Here are some points, each followed by its number:
[-67  -4  -2  94 100 -18 -38  33 -44  18  45 -15 -89  38] 0
[-65  -7  -7  17  18  16 -18   9 -25  -2  48   1 -51  -9] 1
[ 63   5 -24   3 -45 -26 117  20  52 -39 -67  17  -8  48] 2
[  17   56   88  -12 -127   86   30   14   -2  100  -14  127   11  -48] 3
[-20 -16  24 -24 -15  33 -16   5   0   4  26  21  21 -35] 4
[ 19 -32  25 -38  42  -8  -8 -11  35 -19  11  17  19 -64] 5
[ 15   3  48 -60   9  19   6  17  28  11 -21  -7  55 -69] 6
[-30  17  13 -22 -20 -17  -4 -15 -35 -21  18   6 -21  21] 7
[ 12  -6  37  -7 -28   0  40   2 -16 -40 -10 -14   2  21] 8
[-52 -18  12  -7  98  19 -56  48  13 -42  55   5 -15  30] 9
[ 52   1   3 -34 -79 -37  -4 -30   5  16  38  44  44 -44] 10
[-103  -15   25   12  114   24  -57   54   -6  -13   44   17  -43    6] 11
[ 15 -31  40  23 -56  39  19  15 -72 -45 -51  13   3  35] 12
[-15 -41  37 -12 -38  19  10  48 -52  12  14  51  46  14] 13
[ 21   1 -23  -1  44 -24 -17 -26  18  -7 -26 -31   7 -14] 14
[  0  -5   4  -7 -10   7   4   6 -13 -22 -13 -17  -3  -7] 15
[-38  51  16  81  15  50 -45 -99 -38   5 -16  -6 -72 -59] 16
[-18 -16 -41  16  42 -28   2   7 -16 -19  -8 -42 -28  45] 17
[ 54  43 -68  29  24 -38 101  41  -2  29 -69 -13  29  69] 18
[ 28  16 -18  16   7 -60  55   5 -18  -5 -24 -16   8  45] 19
[ 54 -34 -18 -29 -45 -32   7  32  67  41  -1  17  42 -17] 20
[-89  -1  47  52  33 117 -31  10 -39   2  -7 -34 -33  -4] 21
[ 17  -2  27 -40 -52 -32  34   4 -20 -16   1  33  17   4] 22
[  0  -1  12 -13 -13   1   5   6 -15 -10  -8  -2  11   1] 23
[ -5 -11  -4   0  -6 -12  -5  11 -20   5   7   9  26  15] 24
[-50  -9   7 -36 -29  24 -43   7 -46 -62  17 -22 -19  39] 25
[-7 11 11 -1  0 -7 10  1 -4 -1  9  5 -2  2] 26
[  95    7   14   60 -116   54   57   -4  -62   27  -62  -21   36   72] 27
[ 84  30 -69  36 -40 -71  88  11  -7 -21 -45  -6  -2  59] 28
[ 50  27 -76  44 -50 -91  83 -26 -31 -44 -26 -18 -29  58] 29
[-32  17 -38  30  35 -35 -16  -4 -27 -37 -32 -63 -42  43] 30
[ -2  24  11 -16 -68  44  14 -15   8  46 -12  47  12 -21] 31
[ 10 -13  21  16  24  27 -14   4  31 -10  -8   7  -3 -17] 32
[  2  44   2  11   8  11  -8  -3   6  70   1  27  46 -36] 33
[ 23  23 -57  47  -8 -24  73   4 -15  11 -32 -52 -18  84] 34
[ 61  28 -62  38 -34 -53 111  11  -5  13 -47 -34   3  61] 35
New points follow, each followed by the numbers of its two nearest points above by angle, seen from the average point of the numbered points, nearest first.
[ -3  14  16   1 -30  19   9  -1   5  22  -2  21   6 -10] 31 3
[ 66   2   7 -50 -40  -8  -8 -60  11  10 -11  31  46 -25] 10 20
[-23   0  25 -26 -16   8  -8 -13 -20 -43  24 -17 -10  19] 25 7
[-35  -8  38  29  22  55 -33 -10  -8 -16   0  11 -21  -5] 21 11
[-18  40 -21 -15  57 -23  28   2  73 -19 -36 -18   0  -6] 14 5
[  2 -21   8  -7   5  -9  15  22  -7 -27 -25  -2  -3   6] 15 8
[-47 126 -59  44  -9  -5 -28 -93 -44  55 -12  22 -26  -1] 16 33
[ 37   6 -27  -8  -2 -23   1  11  47   5 -20 -15  -2  -6] 20 14
[ 74 -12  -7  67  23 -12  58  46 -50 -14 -97 -55  38  33] 18 35
[ 64  24 -46 -18 -10 -37  33 -11  71  -9 -27 -10   3 -23] 20 2
[ 35   0   4  15  -3 -15  32   2  12  21   1  30  12  26] 20 2
[-39   5  21  16   1  79 -23 -21 -11 -15   5  -9 -31 -27] 21 16
[-59   6  31 -18  -4  20   7  -9 -24 -54   9 -21 -30  28] 25 7
[ 51   1  49 -18 -37   3  26 -40  43   0  -6  27   7 -26] 10 6
[-54  -9 -24  75  69  -1 -44  22 -31  24  43 -17 -69  43] 0 1
[ 14  25 -21  -6  53 -33 -35 -29 -17  21 -28 -13  27 -61] 14 33
